In the rows, 128 means zero.
A single turn carries every row of the set below to another of its rows. Some are shown first; where does it send the rows asked next?
Tuku: [125 132 138 143 131 127 118  74 146 130 175 145 107]
nuro: [134 102 179 155 134 144 120  90  93 123 136 119 110]
geko: [110 114 129 143 140 111 157  82 137 155 127 142 116]
fabin: [120 101 132 155 184 116  91 115 113 129 137 149 121]
burol: [133  74 158 147 145 136 120 127  98 137 113 130 109]
puva: [132 132 151 146 135 132 109  76 147 126 170 144 103]
kavu: [120  89 135 140 116 130 146 116 146 132 121 158 101]
Nim: [135 124 147 144 162 139 134 101 118 112 190 140  96]
nesi: [126 127 138 145 126 135 117  72 131 126 182 137 108]
Mig: [136 129 155 143 170 135 130 104 131 114 181 145  93]
lefog: [131  87 160 145 118 141 129 121 137 119 117 153  95]
sedo: [128 117 177 151 153 123 126  94 140 141 111 141 106]
degir: [129 126 135 140 162 132 144  98 124 119 191 143  98]
fufen: [118 132 117 134 145 143 129 115  77 110 133 129 116]
gup: [117  80 126 141 103 139 150 112 120 126 138 147 104]
nad: [111 101 111 151 179 110 105 110 114 135 143 151 126]
Laloz: [116  79 120 139 141 119 147 118 113 156 117 139 115]
pimo: [128 138 143 138 157 143 114 122  90 105 117 134 109]
Kebi: [126  83 147 142 153 122 129 125 125 149 102 143 108]
mes: [114  98 132 147 122 133 151  79  89 139 153 120 120]
zuz: [112 140 104 129 151 127 141 114 102 123 123 141 116]
tofaf: [123  70 131 143 134 135 136 119  88 144 128 126 115]
Siga: [131 131 141 140 168 128 141 101 138 121 182 150  96]
taki: [133 127 152 147 129 137 107  76 133 121 177 137 105]
fuz: [120  95 130 156 176 125  91 113  94 123 149 140 123]
Volid: [129  78 151 146 106 150 132 117 113 115 134 142  99]
Nupon: [111  94 109 152 171 119 104 108  94 130 154 141 128]
Rubo: [121 146 129 132 164 129 125 120 116 120 107 147 110]

mes moves to geko
nesi moves to Tuku
pimo moves to fufen
Now these:
tofaf moves to Laloz
gup moves to kavu
fuz moves to Nupon
Nim moves to degir

A single turn carries every row of the set below to another of its rows. Some are shown first; where does it send the rows asked next?
Debuv: [118 124 120 126 103 126 127 114  97 171 142 113  99]
Lado: [115 133 163 142 127 148 180 128 130 146 149 113  99]
bati: [120 169 130 150 143 119 152 120 111 147 161 149  84]
kep: [156 120 140 156 116 139 133 126 119 179 172 137 120]
kuv: [150 136 142 163 157 127 123 123 113 109 143 119 140]
ras: [103 125 131 124 111 132 152 124 109 158 132 102  92]
Kosi: [141 156 124 160 145 119 144 134 119 164 170 155  97]
zamaf: [107 128 125 122 106 129 139 114 100 163 137 107  93]
Piv: [128 152 127 132 104 116 149 113 122 106 138  96 133]
Budu: [151 115 149 157 124 144 154 142 135 173 164 128 120]
nozif: [142 144 141 159 153 127 120 111 105 105 142 117 134]
kefa: [120 110 131 135 117 134 157 147 126 169 135 103 105]
gupum: [127 167 125 152 141 117 144 118 109 154 166 154  87]
ridor: [131 106 125 139 114 131 145 148 125 178 142 109 111]
Vili: [145 149 118 136  98 110 125 107 114 120 149 107 141]
geb: [133 121 158 153 130 148 173 142 139 158 155 118 111]
Tadub: [149 132 138 148 109 137 122 105 101 175 172 138 113]
vasis: [142 137 129 142 112 117 156 136 139 114 140  96 143]
muvol: [138 144 144 158 155 127 126 113 107 102 139 115 133]
taf: [130 144 143 138 108 137 127  90  93 162 166 134 101]
muz: [154 133 123 147 110 116 147 138 140 123 146 101 149]
lali: [106 145 161 135 121 145 167 107 113 141 149 116  91]
sot: [136 109 120 138 110 128 131 137 114 183 146 115 111]
kibu: [130 116 117 133 104 127 125 123 103 181 148 116 106]
tisom: [132 145 130 137 109 116 158 126 132 107 137  94 135]
dod: [118 166 133 151 147 122 161 128 118 145 158 146  84]
Somot: [139 152 127 161 148 121 153 141 126 161 167 152  96]
velo: [134 153 122 132  99 111 136 105 114 113 144 102 134]
popeb: [142 139 146 161 158 128 130 123 114 103 140 114 135]
rukof: [136 162 123 156 142 118 139 126 111 161 169 155  92]
dutu: [159 134 117 147 105 113 133 130 131 129 150 107 151]
tir: [113 150 152 132 111 140 146  90  97 147 156 125  92]
gezi: [122 161 134 155 150 122 166 137 126 149 159 145  87]
ver: [146 140 140 160 154 125 117 114 106 109 144 119 137]
tuviz: [146 137 143 163 159 128 128 124 115 106 140 116 139]
pem: [138 142 145 159 157 128 130 118 110 101 138 114 133]
Bik: [155 141 115 142  99 110 125 117 121 128 152 109 148]
ral: [131 155 131 159 151 122 163 143 129 155 161 147  93]
Nup: [108 117 133 128 116 133 161 138 121 161 132 101  97]
rati: [149 138 140 162 155 125 119 119 110 110 145 119 140]

dutu moves to muz
lali moves to tir
kuv moves to tuviz
Now these:
ral moves to gezi
Debuv moves to kibu

